In the data rows, 50 means zero.
Here are some points:
[42 49 50 43 48 32 36 37 48 50 46 54 70 39 36 64 52 45 59 42 55 48 59 49]
[45 45 40 49 48 32 52 36 64 57 53 53 64 27 38 55 57 52 50 60 37 67 65 40]
[56 39 61 31 43 60 47 54 44 46 49 36 47 62 53 42 74 59 45 40 56 47 41 40]
[36 40 46 35 60 46 59 47 62 45 54 25 66 37 53 39 77 62 47 70 44 67 57 46]
[62 61 46 73 47 45 40 48 45 52 50 74 55 54 39 67 24 39 56 48 60 22 53 72]
[69 68 48 80 42 43 37 48 41 59 49 81 47 61 47 63 07 34 58 43 61 23 46 71]
[48 36 57 31 60 55 59 48 62 42 54 25 61 47 54 47 80 58 39 58 44 59 47 38]
[50 59 47 60 40 33 28 38 40 55 44 70 64 47 31 70 32 36 62 29 65 39 54 53]
[25 50 41 37 54 36 46 33 52 42 57 47 60 35 44 66 62 53 58 61 51 69 58 49]
[54 61 44 63 48 45 39 48 47 47 56 54 55 51 43 63 41 38 50 49 57 43 53 50]
[59 53 55 47 50 61 52 65 44 48 51 50 40 62 62 42 46 48 48 47 55 42 41 58]
[58 55 36 75 40 28 36 39 56 60 42 82 60 33 28 74 19 37 58 40 52 47 62 48]
[27 49 45 55 54 24 43 33 53 52 50 53 73 22 29 66 57 48 63 65 39 73 73 46]
[55 54 47 62 51 37 36 43 57 47 47 63 66 47 38 73 34 36 59 45 57 42 51 50]
[31 47 38 50 57 35 55 41 55 52 50 48 68 20 36 51 52 45 56 59 37 65 72 56]
[52 51 43 68 41 41 34 59 37 54 40 65 51 53 40 71 26 30 57 32 51 36 50 51]
[42 46 42 51 55 46 44 44 44 52 48 64 51 44 38 53 40 48 67 39 53 58 53 64]
[58 57 49 58 46 55 37 52 51 47 44 72 42 54 42 56 30 50 58 48 56 43 55 55]
[42 49 58 37 57 53 56 48 43 51 52 43 51 44 54 45 68 59 51 63 46 60 47 49]
[38 60 40 58 56 36 55 43 53 52 42 50 56 38 49 49 36 38 59 64 43 66 55 53]
[64 50 45 56 41 71 46 74 40 49 44 66 21 66 46 47 37 48 54 36 62 39 40 51]
[73 48 58 51 46 66 47 62 43 53 47 63 31 77 56 50 38 52 48 34 56 40 29 53]
[38 39 44 45 47 41 52 45 55 46 45 55 51 45 39 58 54 53 58 54 46 52 51 43]
[27 48 44 50 59 39 49 32 62 42 52 47 73 26 34 58 55 46 54 53 35 72 73 41]
[59 52 54 51 40 48 31 45 39 52 47 60 54 58 40 56 47 45 56 33 67 41 42 50]
[36 46 49 48 54 36 44 39 65 42 50 38 70 37 49 49 52 54 57 56 44 58 59 43]
[66 40 54 48 48 80 48 65 36 51 42 62 15 78 53 36 46 60 59 28 62 46 30 61]
[49 54 58 40 50 55 51 57 42 54 49 44 44 54 57 41 63 53 44 58 54 58 44 49]
[51 61 37 80 40 31 38 42 54 55 32 86 61 33 24 66 12 27 69 40 56 48 69 54]
[36 63 46 58 56 35 43 42 53 46 50 47 73 39 50 52 42 33 60 60 43 61 53 50]
[56 58 49 70 40 37 33 52 40 59 41 79 45 50 34 66 32 45 63 44 59 48 55 55]
[49 38 57 35 49 61 57 58 64 43 50 25 47 59 67 30 72 67 39 52 45 57 42 35]
[40 55 37 67 42 31 36 46 49 51 44 72 60 42 27 72 32 32 63 41 54 46 51 47]
[45 44 56 35 56 54 67 44 54 52 63 09 58 49 69 38 86 56 32 71 38 63 45 42]
[59 65 44 71 43 55 48 58 40 56 40 77 25 63 52 47 11 36 59 45 57 41 41 61]
[29 33 43 23 58 46 77 45 61 49 62 00 64 35 68 31 95 63 30 81 30 76 56 32]
[49 37 58 32 45 61 58 61 47 52 50 35 35 55 59 38 84 70 43 60 46 65 44 41]
[49 51 47 58 55 42 53 46 53 50 54 48 63 47 46 61 46 43 46 60 51 37 59 59]
[40 64 42 74 56 24 33 38 42 50 50 72 69 34 35 70 18 32 68 47 48 48 63 62]
[61 52 55 43 51 65 52 53 43 50 52 58 35 62 57 43 55 58 50 56 57 43 45 60]
[28 44 37 43 66 27 47 31 55 47 53 42 81 18 31 55 54 52 62 54 45 71 75 54]
[30 55 45 50 60 19 52 24 58 53 60 28 87 22 46 60 61 38 50 80 32 68 65 52]
[83 42 54 52 35 76 56 68 51 55 47 60 20 76 58 35 53 63 39 36 55 39 32 39]
[23 57 40 58 58 20 41 31 55 45 56 53 75 26 38 70 39 37 59 48 38 63 64 48]
[70 60 57 57 48 71 58 67 47 52 47 62 23 70 67 40 34 51 44 41 65 30 35 56]
[79 44 50 60 34 64 49 62 52 59 43 72 23 68 52 48 39 55 44 36 58 37 38 45]
[59 50 58 49 45 58 33 54 35 53 40 63 35 70 53 47 37 52 58 38 59 42 37 63]
[58 57 57 63 51 46 44 56 53 50 44 58 50 54 52 50 32 46 52 49 55 38 47 61]
[50 28 61 26 50 62 53 52 57 45 51 38 36 56 59 38 72 71 47 47 44 66 47 43]
[49 64 39 68 49 46 48 48 45 54 43 77 41 50 45 50 14 38 67 52 51 50 50 59]
[60 63 50 63 51 45 42 45 45 50 52 62 49 51 49 63 24 39 52 36 49 34 47 58]
[57 57 44 63 42 44 36 51 56 52 40 76 49 47 37 58 29 46 63 39 63 45 52 48]
[48 58 44 59 49 51 56 51 47 52 44 52 44 53 55 45 37 41 54 61 47 56 49 55]
[67 34 66 34 44 83 53 62 49 46 51 46 18 75 64 31 65 73 44 35 56 53 32 47]
[48 71 46 66 54 24 42 29 48 60 45 64 77 34 35 68 30 30 62 49 53 44 59 61]
[34 45 56 31 60 43 57 44 47 50 53 38 59 36 53 44 71 59 54 68 43 67 53 48]
[43 57 40 62 55 34 54 40 51 57 44 59 70 39 43 64 40 32 52 56 49 46 54 56]
[57 38 53 39 47 78 61 71 47 47 49 42 26 65 57 32 67 62 48 50 50 51 38 45]
[58 56 59 45 49 52 56 53 42 57 52 46 46 58 60 43 55 47 40 49 55 39 37 55]
[56 50 56 45 43 48 35 45 42 52 44 61 55 56 40 56 45 48 58 31 63 40 46 51]
[31 49 40 58 56 23 41 41 59 44 45 45 84 25 30 66 46 35 59 45 51 56 61 46]
[40 45 40 54 45 38 45 45 54 47 46 61 56 41 38 65 47 45 57 47 50 49 53 46]
[43 73 38 86 45 13 19 32 55 49 38 87 77 28 26 76 00 29 75 32 61 37 66 58]
[26 46 42 50 47 30 45 45 47 48 50 35 74 31 39 65 60 37 53 54 32 65 62 40]
Here are 12 more points, each followed by its number:
[72 42 55 62 36 72 43 78 32 52 40 63 21 80 54 50 36 47 48 25 57 26 32 49] 0
[77 58 51 71 39 66 46 63 38 53 50 76 30 72 48 53 25 45 50 41 67 14 40 70] 1
[57 51 44 55 50 56 59 53 40 60 46 65 35 50 47 46 35 45 58 35 58 41 42 60] 2
[47 67 47 75 41 29 34 50 38 59 45 69 60 41 37 68 25 31 56 42 55 33 56 60] 3
[37 31 47 22 55 72 83 51 50 49 72 12 34 49 69 20 90 70 39 67 26 81 51 39] 4
[38 44 43 38 53 42 62 44 52 51 56 29 58 33 56 39 70 51 44 61 38 60 57 49] 5
[53 43 53 43 52 63 56 57 50 46 50 43 40 60 63 34 52 58 46 47 48 49 44 51] 6
[51 51 57 37 53 54 66 45 47 57 57 29 56 56 63 39 75 52 38 57 50 50 40 46] 7
[52 42 61 31 47 76 69 60 52 53 54 31 27 63 69 23 80 71 35 57 48 64 45 34] 8
[59 57 57 52 55 65 59 58 49 47 52 50 33 61 66 39 42 52 43 48 58 40 40 53] 9
[56 36 64 37 46 70 57 64 42 52 49 46 25 64 57 37 71 71 46 51 50 58 41 44] 10
[31 65 32 63 55 32 38 40 44 46 46 67 63 36 38 64 26 29 66 51 47 51 61 62] 11
Which three of these numbered points are nearest to each point below, ignoring the 2 directions in which the first points spread most? Their numbers follow each, nearest first.
[41 59 36 64 47 30 45 42 44 56 48 66 58 34 41 56 27 38 59 42 52 45 59 60] > 5 2 6
[58 46 52 55 53 56 55 52 50 49 58 46 54 54 52 51 55 50 43 56 54 33 48 58] > 1 7 3
[38 44 54 41 49 56 65 46 54 52 57 35 50 44 58 39 70 62 42 63 43 68 58 41] > 8 10 6
[61 61 55 53 46 50 54 45 43 58 50 54 50 59 54 46 46 43 46 47 54 38 39 57] > 7 5 3
[79 56 50 79 28 67 29 81 26 57 36 87 16 87 43 65 08 34 55 13 68 13 29 57] > 0 3 10
[45 60 41 64 52 35 40 41 54 49 44 63 66 40 43 57 26 38 61 46 48 52 58 55] > 6 5 9
[39 39 51 43 49 54 53 60 45 47 52 29 54 52 48 52 68 49 46 49 37 56 51 40] > 0 3 6
[34 44 52 39 54 47 63 38 56 50 55 37 59 31 55 42 68 60 48 63 40 72 63 38] > 8 10 6
[48 39 56 41 46 54 52 58 44 53 47 50 37 53 51 47 66 62 52 55 47 60 49 48] > 10 8 3
[44 51 56 45 44 50 56 60 40 52 55 37 47 50 54 42 65 48 39 57 43 44 48 46] > 3 5 0
[43 55 40 49 55 57 53 55 43 42 48 49 42 54 56 46 51 45 53 56 42 53 47 55] > 11 6 5
[29 46 46 48 58 24 42 33 67 42 47 38 81 26 46 54 51 51 55 56 39 60 68 42] > 6 5 8
[64 49 55 59 36 63 41 65 36 56 45 72 25 65 47 48 47 58 55 42 61 45 41 53] > 10 8 3
[59 52 63 39 46 71 55 66 33 54 53 45 27 69 66 33 69 60 43 49 59 49 28 49] > 3 7 11
[28 57 38 52 62 39 48 42 48 45 47 52 62 39 47 60 44 41 59 57 38 61 59 53] > 11 6 9
[34 57 32 68 43 21 35 43 54 52 39 67 70 32 26 78 30 28 62 45 52 47 61 49] > 0 10 3
[47 52 49 55 55 47 56 43 54 50 59 37 66 45 48 59 59 46 44 62 49 43 56 54] > 1 7 3
[42 63 50 55 51 32 40 44 41 58 47 59 62 38 44 58 45 42 60 53 58 55 55 56] > 3 10 5
[42 62 50 47 56 25 52 30 52 58 51 38 79 34 46 59 53 37 46 57 48 52 56 55] > 7 3 5
[59 55 55 53 47 53 57 49 46 55 59 34 52 56 61 44 62 47 36 64 46 47 41 51] > 7 1 3
Now 12 new points, numbered from 0 again:
[14 44 52 27 70 22 68 31 71 45 58 00 95 17 54 50 91 53 34 87 22 80 70 40] 0
[48 48 41 48 47 45 60 50 51 53 51 39 55 41 53 42 57 53 45 60 45 55 53 47] 1
[45 44 56 40 51 67 57 58 50 41 60 31 37 63 63 40 72 58 38 41 47 58 34 38] 2
[55 56 38 69 37 30 39 39 57 60 43 77 56 35 31 67 27 42 55 43 49 48 61 45] 3
[56 44 67 35 53 67 62 69 54 47 53 23 38 67 71 33 72 62 27 59 47 47 36 48] 4
[59 59 41 75 48 38 42 52 40 58 40 75 50 49 43 65 16 31 64 43 59 31 46 68] 5
[48 42 45 44 49 46 51 48 53 51 47 52 56 44 38 55 47 43 53 44 48 54 56 51] 6
[65 43 56 50 51 68 60 61 49 49 56 49 34 68 61 47 55 56 41 57 56 28 41 62] 7
[48 49 49 47 54 39 47 39 55 52 52 42 69 40 41 61 56 44 53 52 39 64 50 46] 8
[33 59 44 49 60 29 46 27 52 52 55 52 76 25 38 69 54 45 55 65 45 61 68 57] 9
[46 52 52 46 48 51 45 49 51 47 48 46 49 43 47 51 51 52 50 58 45 60 57 48] 10
[27 49 29 52 59 24 54 34 62 45 58 48 77 20 36 74 47 36 53 61 35 69 80 46] 11
The same question for these:
[53 62 53 65 49 47 44 55 53 47 46 45 58 50 53 48 41 43 44 52 52 45 49 55] > 4 0 1
[47 59 54 43 62 53 61 47 56 45 60 41 47 48 60 59 51 50 44 63 53 43 51 50] > 7 0 4
[54 58 48 65 54 40 38 51 41 53 52 70 55 53 46 62 24 38 60 42 54 37 50 62] > 5 9 4
[66 59 37 78 38 31 31 40 52 59 39 94 54 38 28 73 11 36 61 35 57 41 56 53] > 3 6 8
[43 47 57 43 56 49 60 54 57 48 53 21 61 49 63 41 72 54 34 64 42 54 48 45] > 4 0 5
[48 43 46 43 60 49 50 49 47 50 49 48 57 40 43 42 50 56 59 43 57 55 60 60] > 6 9 10
[71 54 55 58 49 55 49 51 42 59 51 59 37 65 58 48 37 49 51 51 56 35 40 63] > 5 9 0
[61 69 50 61 48 55 40 48 37 55 50 79 36 60 45 62 26 43 55 39 67 33 48 62] > 9 10 5
[56 40 44 47 42 44 55 46 61 56 52 46 54 40 45 53 64 54 40 53 42 59 54 37] > 3 6 1
[55 58 44 64 51 29 37 42 51 57 41 75 63 47 36 74 18 33 61 38 52 47 51 60] > 8 6 5
[34 51 52 49 54 42 49 47 55 45 55 47 56 45 50 58 48 48 53 42 43 58 52 44] > 2 10 8
[75 48 62 54 46 81 47 76 33 51 53 61 17 86 66 33 39 58 50 34 61 30 27 59] > 5 10 4
[51 36 42 40 48 70 66 59 51 47 54 46 25 56 58 44 64 61 41 38 43 53 41 37] > 11 6 2
[56 59 36 67 45 36 45 47 51 59 45 66 54 42 47 58 26 44 59 51 57 43 55 52] > 1 5 10
[57 38 50 43 56 63 50 57 48 51 47 50 41 52 48 43 51 62 53 38 62 52 51 54] > 6 10 9
[53 53 59 34 55 66 59 52 44 52 56 42 37 59 56 46 68 56 40 57 53 50 46 48] > 9 10 0
[71 55 58 57 43 67 51 60 43 55 53 51 29 71 65 45 45 48 40 50 56 36 36 57] > 0 4 5
[64 52 59 40 52 72 55 56 41 53 52 54 30 66 58 46 59 58 43 53 59 41 41 58] > 9 7 10
[33 42 58 25 60 53 73 46 60 40 62 10 66 41 62 39 92 57 32 81 30 66 58 34] > 0 4 7
[82 53 47 71 31 57 40 57 48 61 42 91 26 65 43 57 20 49 53 27 62 26 41 51] > 3 6 1
